In the data rows, zero lies at 4.5, halfway between 4 and 5.
Here are some points:
[5 5 3 7 4 4 8 6 5 2 2 3 6 3 5 4 6 4 1 1 3 5 6 4]
[4 4 7 4 6 5 1 5 6 4 3 5 4 5 1 6 4 4 5 3 5 2 2 7]
[5 4 4 4 3 5 6 4 5 5 3 3 6 4 4 4 6 4 5 1 5 6 5 5]
[7 6 2 0 5 4 6 4 5 7 4 4 5 5 5 7 4 3 2 4 5 4 7 5]
[6 5 5 4 3 5 2 3 5 4 5 2 6 6 5 4 1 5 4 7 3 2 5 4]
[4 3 6 5 6 5 4 6 4 2 5 5 4 6 3 3 5 5 4 6 5 4 4 4]
[4 2 3 4 3 3 4 3 2 9 8 7 5 3 6 5 3 3 4 7 5 1 7 3]
[2 8 6 5 6 5 4 4 2 3 8 5 5 3 4 2 5 6 7 4 7 6 3 4]
[5 2 4 4 1 9 4 0 8 2 2 2 3 5 4 9 4 9 4 1 4 9 3 8]
[4 4 4 4 4 5 4 4 2 5 5 6 4 6 5 4 4 5 4 5 5 3 4 3]
[5 5 3 6 7 5 6 6 4 5 6 4 4 4 4 7 5 5 4 5 3 4 6 4]
[7 4 2 2 3 4 4 6 4 7 6 2 5 6 3 7 4 7 6 6 8 5 5 5]
[8 7 0 2 6 2 8 3 4 7 5 4 6 4 7 2 3 2 6 6 2 4 6 4]
[3 5 5 6 7 5 5 5 4 5 5 6 3 4 5 3 3 4 6 4 3 4 4 4]
[4 4 4 6 3 2 7 4 3 7 7 6 7 2 7 0 3 2 2 9 4 2 5 1]
[3 5 5 6 4 4 5 5 5 4 5 4 4 5 5 4 6 4 5 4 5 5 5 5]
[5 5 4 6 4 3 4 5 4 4 5 5 2 3 6 2 5 3 3 8 4 3 5 2]
[2 5 7 6 6 4 2 5 5 5 5 5 3 3 2 3 5 5 6 4 6 4 4 5]
[5 6 5 6 6 4 4 4 5 4 4 5 4 4 4 5 4 6 3 5 4 5 3 4]
[3 6 6 5 3 2 3 5 3 2 6 3 2 5 6 4 7 3 2 9 4 3 6 4]
[3 6 4 5 5 5 5 3 4 6 5 5 3 4 3 7 6 6 4 3 3 5 5 5]
[5 4 3 5 6 5 7 6 6 4 1 5 4 4 6 7 6 4 6 4 4 8 4 4]
[1 2 3 4 8 3 6 5 4 3 5 4 5 3 7 4 4 2 4 5 4 5 3 4]
[6 2 4 5 5 3 5 2 3 6 4 2 6 5 6 2 2 0 4 5 4 6 5 5]
[3 1 8 7 6 6 5 6 8 1 2 3 6 5 5 3 6 5 7 1 6 9 4 5]
[6 6 4 6 6 4 5 5 6 6 5 4 4 2 3 2 4 3 4 6 3 4 5 4]
[5 5 5 6 6 4 4 5 5 4 5 5 3 3 4 3 6 7 6 5 6 3 4 5]
[6 5 5 4 6 5 4 5 7 5 4 6 5 6 3 6 5 5 5 3 3 6 4 5]
[1 4 7 5 8 7 4 7 8 4 7 4 3 5 1 5 6 8 6 6 5 4 3 3]
[8 6 4 5 8 4 6 7 5 5 0 6 8 4 5 5 6 5 4 5 3 8 1 4]
10 more points follow, each with its number after it:
[4 5 5 5 5 5 4 5 3 3 5 3 5 4 2 4 4 3 5 4 5 2 4 5] 0
[4 7 4 7 6 3 6 6 4 7 4 5 3 3 4 3 4 3 4 6 4 3 3 3] 1
[4 5 5 4 4 6 3 4 5 5 4 4 3 6 3 7 4 5 4 3 6 6 5 5] 2
[5 5 4 3 4 5 3 3 3 5 4 3 5 4 4 5 5 6 5 2 6 5 5 5] 3
[3 4 6 6 3 7 4 5 3 5 6 3 3 5 6 7 7 5 5 6 4 3 6 6] 4
[2 4 4 6 3 5 5 6 4 5 5 5 3 4 4 5 4 5 4 3 4 4 3 3] 5
[3 6 4 7 6 6 5 6 4 4 2 3 4 5 5 6 5 5 5 5 5 6 4 4] 6
[6 5 3 7 4 5 3 5 4 8 2 6 5 4 5 9 6 5 6 3 3 5 5 5] 7
[4 5 5 4 4 3 4 3 8 1 4 4 5 7 4 5 4 4 3 8 2 6 6 5] 8
[6 5 4 5 4 4 4 4 2 5 5 3 3 3 6 3 5 5 3 5 3 4 5 3] 9
Which of these numbered points is nearest to each point below by angle, seen from the average point of the first points? Its number follows each.
[5 5 3 4 6 4 4 3 6 4 5 4 4 6 3 4 4 4 4 6 5 5 6 5] > 8
[4 4 4 6 3 5 4 4 3 5 4 6 4 4 4 4 2 4 4 4 4 3 5 6] > 5
[4 4 5 4 2 3 4 5 5 5 6 4 7 3 4 4 4 5 5 5 5 4 4 2] > 5
[4 6 5 5 4 4 6 3 4 3 5 4 4 4 6 2 3 4 6 4 6 2 3 5] > 0
[3 4 6 6 6 6 4 6 2 3 5 5 4 4 5 5 6 6 5 5 4 5 4 5] > 4
[4 5 4 8 6 4 6 6 2 6 6 7 4 2 6 1 3 1 4 4 6 3 2 3] > 1
Now 10 new points, numbered from 0 again:
[6 4 6 2 3 4 3 4 6 7 5 4 5 4 3 4 3 5 5 3 4 4 4 4] 0
[7 6 3 2 7 5 6 5 3 5 3 5 3 5 5 6 4 4 4 6 5 2 5 2] 1
[4 4 6 7 3 4 2 5 5 3 4 4 1 5 6 6 6 5 3 4 5 5 5 3] 2
[6 7 2 4 3 4 5 6 3 5 4 5 3 7 1 9 6 7 3 5 5 5 6 7] 3
[5 7 1 5 6 3 7 0 3 7 4 7 4 5 9 6 7 4 5 9 1 4 5 0] 4
[6 4 2 3 6 5 6 1 2 6 5 5 7 6 5 5 5 3 4 3 5 6 5 6] 5
[1 5 6 6 8 5 5 5 3 1 4 3 3 2 7 5 9 3 6 4 5 5 5 1] 6
[4 5 3 2 5 4 4 6 8 4 3 3 7 8 5 5 4 7 5 5 5 7 6 6] 7
[6 4 5 2 6 6 6 6 5 4 1 4 4 5 4 5 4 4 7 3 4 8 4 4] 8
[3 3 8 6 4 5 4 3 5 4 7 4 4 3 7 1 6 5 7 2 6 4 1 5] 9
Which of these numbered points is nearest to each point below by angle, seen from the average point of the first points? Its number follows each.
[5 6 1 0 3 4 4 4 4 4 6 3 3 9 1 8 4 8 4 2 5 4 9 9] > 3
[4 4 7 4 3 3 3 4 7 3 5 5 5 5 4 5 6 3 5 4 4 5 5 4] > 2
[6 6 3 4 4 6 4 4 3 5 5 6 4 5 5 5 2 3 5 5 6 2 5 3] > 1
[4 5 7 6 4 5 3 5 2 5 5 6 5 3 4 2 3 6 7 3 6 2 3 5] > 9
[4 6 3 1 5 3 4 4 7 6 4 5 8 7 5 6 2 2 6 3 7 8 7 5] > 7
[3 3 2 2 1 4 4 3 3 5 6 3 7 6 6 4 3 4 3 5 6 5 5 6] > 5
